128 stands for zero in the data rows.
Here are some points:
array([ 90,  90, 137,  77, 154, 157,  98,  43,  38, 123, 177, 109, 197, 141, 113,  96, 188, 161, 107, 141,  56])
array([103, 116, 135,  82, 147, 150, 121,  83,  84, 129, 158,  93, 186, 142, 142,  91, 173, 165, 128, 141,  75])
array([113, 111, 138,  91, 188, 222, 109,  37,  19, 139, 161, 105, 221, 164, 127, 104, 232, 158, 111, 146,  65])
array([112,  96, 141, 158,  85,  13, 129, 198, 179, 130, 128, 185,  42,  71, 118, 143,   0, 119, 125,  98, 173])
array([ 54,  67, 177, 130, 137,  43,  87, 114,  60, 113, 164, 170, 104,  77,  88, 121,  56, 149,  93, 100, 127])
array([169, 158, 106,  98, 164, 252, 130,  57,  88, 133, 115,  66, 206, 181, 154, 102, 255, 144, 129, 161,  86])
array([140, 127, 116, 105, 120, 145, 151, 128, 139, 128, 131,  94, 167, 136, 142, 107, 166, 133, 152, 128,  92])
array([ 86,  89, 167, 147, 173, 128,  82,  60,  30, 126, 147, 146, 153, 119,  82, 118, 129, 121,  81, 127, 113])
array([142, 140, 131, 161, 149, 160, 135, 117, 126, 144, 109, 131, 105, 130, 121, 145, 152,  99, 121, 120, 162])
array([ 60,  55, 190, 175, 127,   6,  85, 139,  81, 115, 137, 206,  63,  64,  62, 156,   0, 122,  78,  98, 172])
array([133, 129, 165, 182, 190, 182, 113,  65,  64, 125, 110, 136, 109, 135,  85, 165, 180,  91,  90, 109, 185])
array([225, 207,  79, 161,  35, 108, 187, 255, 255, 139,  40, 130,  28, 120, 170, 172,  72,  87, 178, 123, 202])
array([134, 136, 119, 177, 127, 111, 132, 153, 144, 141, 110, 152,  89, 117, 106, 160,  98,  91, 121, 109, 178])
array([189, 174,  78,  66,  94, 178, 172, 172, 193, 134, 124,  79, 159, 155, 180, 105, 164, 142, 181, 152,  86])
array([175, 172, 141, 243, 109,  52, 146, 230, 228, 138,  54, 191,   0,  89, 113, 205,   0,  49, 121,  88, 255])
array([198, 189,  86, 126,  84, 129, 189, 211, 255, 132,  81, 112,  93, 130, 181, 138, 109, 116, 167, 125, 159])
array([ 78,  92, 149,  85, 131, 107, 115,  99,  73, 123, 179, 131, 175, 112, 123, 100, 134, 158, 128, 129,  79])
array([146, 139,  77,  39,  75, 141, 158, 141, 167, 131, 146,  78, 199, 146, 175,  85, 165, 189, 178, 167,  53])
Here are 10 more points, each followed by its number:
array([ 97, 103, 154, 176, 128,  39, 128, 164, 133, 118, 107, 183,  50,  88, 101, 144,  13, 113, 100, 109, 187]) 0
array([ 85, 110, 161, 135, 194, 178,  86,  42,  30, 119, 149, 134, 169, 153,  91, 120, 205, 129,  94, 136, 115]) 1
array([ 99, 106, 164, 206, 131,  56, 110, 150, 111, 122, 107, 180,  42,  94,  79, 167,  17,  87,  98,  88, 207]) 2
array([143, 154, 127, 185,  81,  36, 147, 221, 230, 127,  88, 151,  33,  93, 136, 171,  21, 106, 134, 107, 202]) 3
array([160, 151, 117, 173, 101,  90, 146, 199, 212, 133,  80, 152,  56, 105, 133, 148,  53,  78, 143, 107, 198]) 4
array([212, 201,  77,  55, 117, 247, 183, 126, 194, 140, 111,  41, 200, 194, 215, 101, 255, 145, 194, 186,  65]) 5
array([177, 168,  98, 172,  77,  81, 168, 237, 255, 142,  71, 149,  43, 113, 152, 162,  52,  97, 158, 127, 195]) 6
array([123, 109, 116,  60, 176, 219, 126,  26,  25, 122, 164,  78, 249, 183, 139,  88, 249, 169, 129, 154,  36]) 7
array([ 71,  77, 137,  43, 164, 163,  91,  22,   0, 136, 200,  88, 251, 143, 120,  82, 229, 184, 115, 153,  35]) 8
array([127, 134, 128, 134, 109, 111, 128, 160, 158, 131, 131, 132, 116, 110, 132, 124,  79, 126, 131, 122, 149]) 9
Which three of these numbered points are nearest to each point below, looking only along the 3 directions in which the first points spread most? Their numbers follow each, nearest first.
array([218, 205,  53,  24,  90, 246, 203, 147, 208, 147, 125,  31, 219, 196, 213,  86, 255, 165, 201, 190,  29]) > 5 7 9
array([ 85,  80, 159, 194, 116,   0, 101, 181, 137, 114, 104, 212,  22,  55,  65, 172,   0,  99,  88,  74, 206]) > 2 0 3
array([ 52,  52, 151,  41, 138, 140,  90,  34,  11, 111, 214, 103, 228, 122, 133,  85, 181, 202, 117, 139,  22]) > 8 7 1
array([120, 112, 140, 147, 176, 179, 106,  63,  51, 134, 134, 114, 155, 151,  99, 121, 185, 126, 118, 144, 137]) > 1 7 9
array([237, 218,  70, 165,  10,  55, 223, 255, 255, 140,  53, 135,   4, 102, 198, 160,   6,  86, 191, 105, 205]) > 6 3 4
Now 10 new points, numbered from 0 again:
array([ 88,  93, 138,  88, 169, 169, 108,  68,  30, 128, 174, 106, 213, 151, 122, 106, 190, 164, 118, 153,  56]) 0
array([ 18,  34, 194, 187, 175,  36,  73,  89,  16, 115, 161, 187,  79,  77,  50, 143,  23, 117,  54,  92, 175]) 1
array([ 73,  86, 155, 170,  65,   0, 116, 226, 189, 115, 113, 204,   3,  55,  83, 148,   0, 110, 104,  65, 195]) 2
array([165, 151, 122, 124, 189, 243, 107,  41,  64, 144, 133, 110, 190, 188, 140, 128, 255, 104, 123, 151, 119]) 3
array([208, 191,  74,  80,  82, 175, 191, 188, 235, 149, 117,  75, 137, 161, 182, 107, 165, 135, 175, 168,  99]) 4
array([104, 115, 126, 121,  96,  72, 130, 171, 154, 128, 148, 146, 114, 106, 139, 119,  68, 144, 131, 117, 109]) 5
array([167, 158, 152, 255, 100,  33, 139, 232, 236, 117,  42, 205,   0,  84, 106, 207,   0,  24, 111,  69, 255]) 6
array([111, 104, 153, 176, 111,  53, 116, 176, 166, 114, 112, 180,  52,  89,  95, 161,  16,  92, 114,  93, 190]) 7
array([161, 170,  91, 110,  96, 131, 153, 176, 202, 149, 116, 107, 130, 136, 163, 120, 142, 144, 171, 129, 119]) 8
array([ 74,  83, 177, 173, 180,  76,  76,  87,  34, 119, 130, 178,  92, 108,  64, 164,  75, 109,  73,  95, 181]) 9
The same question for these:
array([195, 198,  80, 102,  72, 166, 178, 193, 252, 132, 101,  92, 131, 157, 192, 137, 154, 131, 181, 144, 119]) > 4 8 5
array([156, 152, 142, 203, 189, 176, 110,  89,  90, 131,  84, 139,  89, 138,  84, 171, 156,  79,  90, 122, 207]) > 9 3 7
array([158, 171, 148, 255, 115,  28, 129, 235, 222, 127,  39, 202,   0,  82,  78, 230,   0,  29,  93,  75, 255]) > 6 7 2
array([ 62,  63, 145,   3, 160, 173,  84,  17,   0, 111, 223,  69, 255, 152, 125,  56, 244, 203, 120, 162,   0]) > 0 3 5
array([157, 156,  86,  97, 108, 156, 145, 165, 166, 138, 124, 106, 148, 143, 155, 110, 151, 132, 156, 142, 108]) > 8 4 5
